rotation ticks, each row followed by its count of ticks:
The counts run from 0 to 186.
[-12  -8   0  21  11  -7  -7 -20 -17  -6   5   4 -12 -14  15 -16  -5   0
 -10 -33  16   6  25  -4  17  -7  -7 -25  12   7   1   9  17 -14  29 -12
   1 -16   2  21  12   2   9   3   4] : 154
[ 17   4 -19  23  -5   9  -4 -20  15  14  16 -11   1  -7  -5 -16  16  -4
 -34  16  16  -7 -15  13 -10   1 -17  -3  -3  16   7  23   3 -11  24 -13
  -5 -24 -13  19  -9 -10   0  -4  -1] : 28
[ 27   3  -1  -8 -26   0 -13  -6 -19   8 -19 -12   7  -9  10   7 -12   1
 -12  33  20 -18  10   7  23  -3 -12  -6  16  -9   0  24  27   3   0  21
 -12  -8  -1   0  -4   1 -11   8 -11] : 37
[-17 -29   4 -19   9 -29   6   5  19  -4 -20  -6 -29  22  13   1  10 -17
  10 -10   7   1  -5  13  -3   3 -14  -1  14  17   5  -2 -10  12  -8  -9
 -20 -16   5 -10 -13 -14  17 -17   3] : 89
[  7 -15  -2 -22 -20 -13   9   3  32 -20   5  21 -14   0 -11  23 -14  29
 -24  13 -16 -20  -5 -15  16  -4   7  25   2   3   5   3 -11   9  -6  12
  -4   2 -11 -10   8 -16  -8  -7  -8] : 55
[ 14 -16  19  13 -19   7   5 -10  14 -17  -3   6  -3  -2  -5  18 -21   1
 -16   4 -19 -12   8  -4   2   5   4  37  -2   6   4   3   0  11  -5  38
  -8   5 -12 -25  28 -20  -1  -4  -9] : 61
[ 24  20  12  15 -10  10 -14 -16   5  -5   9   9  11  -1   0   5  22   0
 -27  28  -3   8 -23  15  15 -11 -16  29  -9  16  12  20   7   5  18  -4
  -2  -8 -16   7   0  -8   6  13   3] : 25
[  7  -8  -2  25 -21  -1  14 -16  34  -8  13 -15  -3  -7 -13 -20 -27  10
 -15   7 -11   3   7  -1  -7   0   6  20 -29  10   5 -15  -7  -8   4  19
 -22  -5 -17  -6   3 -21  -8  -5  11] : 63
[  2 -19 -12 -11  -2   2 -14  -1  16  15  18   2   5 -10   4  24  -3  33
  12   8  -1 -14 -25   6  20  -5 -10 -25  10  16   1   7  -1 -14  21 -12
  27 -16  -1 -14  11 -24  -3   1  -7] : 167
[-15  -6  26 -17   4 -34  -3  -1  -5 -24 -19  -4 -25  13   6 -15   3  -9
  -9   2   3  15 -11 -15  -5   1  15  17  15   8 -11  -6 -15  23 -10  29
 -22 -15  -6 -13 -15   9  -1 -22  -7] : 92
[ 10 -30   5  13 -34   6   2 -10  28  -8   5   1  -3   9  -5  29 -18   7
  -1   4 -17  -9   4  -3  12   7   0  38  -5  11  14   8   2  10 -10  18
   4  -1 -17 -17   8 -27   7   5   2] : 60
[ -2  -5   0 -11  10   1 -16 -10 -14   9  12  17   5  30  18   4  41 -27
  -5  13  -5  12 -19 -19  -1  -7   6  23  22  11  -1  15  -1 -11  10  -2
  12  -3  -3 -14   7  10  23  12  -3] : 138
[-15   5   6 -10   0  22 -16 -17 -20  -8   3  -2 -13  -8 -13  -8 -12  -7
  29 -13  -2 -21   7   0  16  -6  10  20   9   6  14   0  19  -3 -18 -23
   7  21  -8   9   2 -13  35  11  12] : 114
[ -6  12   6 -25  -3   7 -29 -20 -10 -16  -9  28  13  20  -7   7  -1   4
  11   1  -4 -23  22 -28  31  -5   7  12   6   3  -5  12   0   1  14 -11
  -6  -8  18 -14  23   9 -10  -2 -13] : 7
[  8  -3   8  16 -12  12 -16  -7  10  -3  10  26  12  21  -2  26  15   8
 -10   2 -14  22   9  -1  21  -2 -34  25   2  12   7  10   5  -1  16   0
  19  -9   0 -14  25  -5  -3  14   6] : 18
[ -1  14   5  -2  -7   7 -12  -8  -4 -15   5  16   9  22 -14   4   3  19
 -15  10 -17  21  20 -22  20  -8 -15  16  -8  -6  -5   1   1  -1  15   4
   7 -12  -5 -12  22  11 -37   4   4] : 14
[ -4  -4  -5   5  12   6   9 -33 -30  -4  -5  -4  -1   1  25 -22  16 -12
 -25  14   2  13  18 -17   4  -5  17  13  20 -15  17  16   7 -19  12  12
  -9   4 -20   6  22  12 -17   2 -10] : 146
[-33   0   1 -10  19  12  -8   1  11  22  -6 -24 -22   5  -3 -26  -1  13
  34  -8  -5   7   0  -4   7   1 -17 -22  11  11 -16 -23   2 -14  19 -26
   2  -8   8 -19  10 -10 -15  -3  11] : 124
[  2   5  11 -12  17   2 -19   6  -3   5   6  16 -11 -18   0  13  -2  31
  -7 -11   9 -25 -12   8  31  -7 -13 -16  26   6  -4   7   8   3  24  -3
  25  -2  -3  -2  17  -5  10   0 -12] : 162
[ 22  10   1   4   4  16 -15 -11  -1   8  -9  -6  -3 -13   9  -1  11  -9
 -39  24  18 -26 -10  14   2   2  -8  14  20   2   4  27  16   9  11   1
 -17  -4 -10   5  13   0   4  -4 -21] : 31
[ 27  19  -9   2  -5   8  -5 -20  -4   8  -8 -21   0 -17  -1 -18   1  10
 -37  40  21 -21 -13   6   2  -4  -5   6   7  -1  -2  17  14  -1  12   0
 -20  -6 -11  14  -6   3 -10  -5  -9] : 32
[-16 -23  14 -31  -4 -33   4   2  24 -10 -18  -4 -29  16  11   9   7  -1
  15  15  10   4 -10   3   8  -5  -8  19  10  10  -4   2  -4  20 -13  -9
 -22  -9   6  -2 -25  -6  23  -1   8] : 90
[  6   8 -10 -11 -24 -44 -13   4 -17 -23  -5  11   0   7  -5 -13 -29   4
 -11  -3  13  -9  13  -1  22  -6 -11 -30   0   4  -2  -3  -2  -2  -7  26
  -3 -26  12  12 -10  -4 -16  -9  -7] : 45
[ 13  -4   0  32   3   4 -12 -12  13   7  17  20   5  16   3   3  23 -13
 -29 -11   2   6  -8  13   1   4 -33  12  -1  24  10  14   0  -6  27  -6
   6 -15  -2   2  18 -17   5  -5   1] : 23
[ 14  10 -11  27 -15  13   1   9  27   6  16 -17 -20  -4 -27 -33 -21 -14
 -15 -12   2 -13   4   8 -12   8 -12   7 -15  10  -9 -10  15 -10   3  -3
 -23  -1   2  -8  -2  -4  22  -3   7] : 70
[ -5 -21 -22 -12 -31 -34  -5   3  19 -19  14  15  -9  16 -20  14 -19  16
 -12 -12  -3 -13   0 -13   5  -1  -6  -5  -5  13  -3   0 -10  -3 -11   9
  17 -21  -6   9 -18 -22 -15  -9   0] : 52
[ 23  25  11   1  -3  24 -15  20   2  -1  -2  -3 -23  -1 -23 -26 -15 -17
 -16   7  -3 -24   3  14  -3   1  -9  21   3  -4  -5  -5  21   9  -8   9
 -13  14   0 -18   9  10  24   1  -7] : 73
[ -3 -12  10  15   9   6  -4 -25 -21  -2 -10   6  -6  -6  38   3   9 -10
  -9  -5  14   8  26   2  23 -10  -3   6  22  -4  18  25  24 -14  18  -5
  -3  12  -6   6  26   8  18  11  -3] : 150
[ 12  -4  -3   8  -2  -3 -13 -27  11  -2  19  13  24  15   2 -18  -9 -13
  -7   5  -2 -10  10 -14 -10   2  18 -12 -13  16  -4  -3 -14 -18  23  12
 -17 -28   6 -19   9   1 -16 -12 -27] : 177
[ 22  -4   0 -10 -15 -23  -7  13 -11  -3 -20   9  -4   7  17  11 -13  -9
  -7   1  22 -25  21  10  33   0 -23 -17  21   3   3  10  15   3  -2  14
 -12  -5  22   0  12  -4  11   4 -21] : 42
[ 17  12 -15  12 -15   6 -14 -17 -15   9  -1 -28   4 -12   1 -22  -4   0
 -20  27  22 -12  -2   1  -7   1  -5  -8   8   0  -1  20  20  -5   9  13
  -6 -19 -12  19 -12  -6 -26  -9  -5] : 33
[ -9   6  11 -28  13  -6  -7   6  18   6   4  10  -2  24  14   1  31  -3
  18  15 -12  16 -22  -5  20 -12 -13  13   3  21  -4 -15 -13  -5  21 -18
  -6  -7  15 -22   3   3  24  11   2] : 132
[-14  14  34 -20  16   5 -12   8  -9   6 -21  -2  -5  14  11  -9   5  -1
  28   8 -18  11  -4   1  23  -5 -15   2   8   6 -11 -22  -3   8  19   0
  -2   2  12 -39  26   3  -9   4  -4] : 127
[  9 -18  -6  36 -28   4   3 -18  20  -2  15 -18   0   0 -18  -9 -24  -8
   2  -8 -11   1  12  -3 -11   8  -1  17 -23  19   3  -2   6 -10  -3  22
  -2 -12 -11  -9  -3 -25  -3   1  11] : 64
[ 23  16  -1  -2 -12  -9  -5  -2 -26   2 -19 -17   2  -8  15 -16 -18  -3
 -22  23  21 -18  15   6  18  -2  -6 -17  22  -9  -5   8  18  -1   5  27
 -19 -12   0   1  10   9 -21  -8 -19] : 38
[ 14  10  15  15   5   9  -5  -5   3  -8   6  27   5  17   2   9  19   6
 -33   0 -14  21   3   6  23  -3 -23  24   0   7  11   5  -3   2  27   8
   0  -4   0 -21  35   4 -13   4  -8] : 19
[ -6  12  -6 -12   1  -2 -22 -31 -25 -10   1   7  21   9  -4 -26 -13  -4
  17  -8   5 -16  14 -21  12   2  19 -16  -4   8   7  -4 -11 -16   7  -3
  -3 -16  11  -6  11  -5 -21 -13 -21] : 3
[ 18   4 -12  14 -22  18  -8   7  27   8  14 -18 -13   1 -28 -15 -16 -13
  -1  -2  -1 -13   5  14  -6   1 -20  12 -14  12  -8   2  31  -7  -4 -11
 -10  -2   1  -3 -10  -2  38  12  17] : 71
[ -9  -8 -15  14  13  -2  13 -30  -9   5   1  -5  -5  -6  23 -27  11  -2
 -24  11  13  19  19 -11  -3 -10   9 -10   8 -13  13   9  11 -29  15  -8
 -10   4 -16  14  18   9 -16  -2   0] : 147
[-19   6   0  13   5   6 -11 -20 -30 -15  15  -7 -16 -11 -13 -44 -17 -15
   5 -23  -2  -2  11  -3  -1  -2  18   3  -4   0  18 -14  -3 -24 -16   9
   9  17 -18  10   2 -14  15  -1   5] : 111
[ -8  -6 -25  -8   0  -2  -9 -27 -17   5  21  -8   8  22  12 -19  30  -9
 -14  22  -3  21 -10 -29 -16 -11  16  13   5   0   4   8   0 -20   8   3
   7  -9 -22  12  -6  13 -17   1   3] : 141
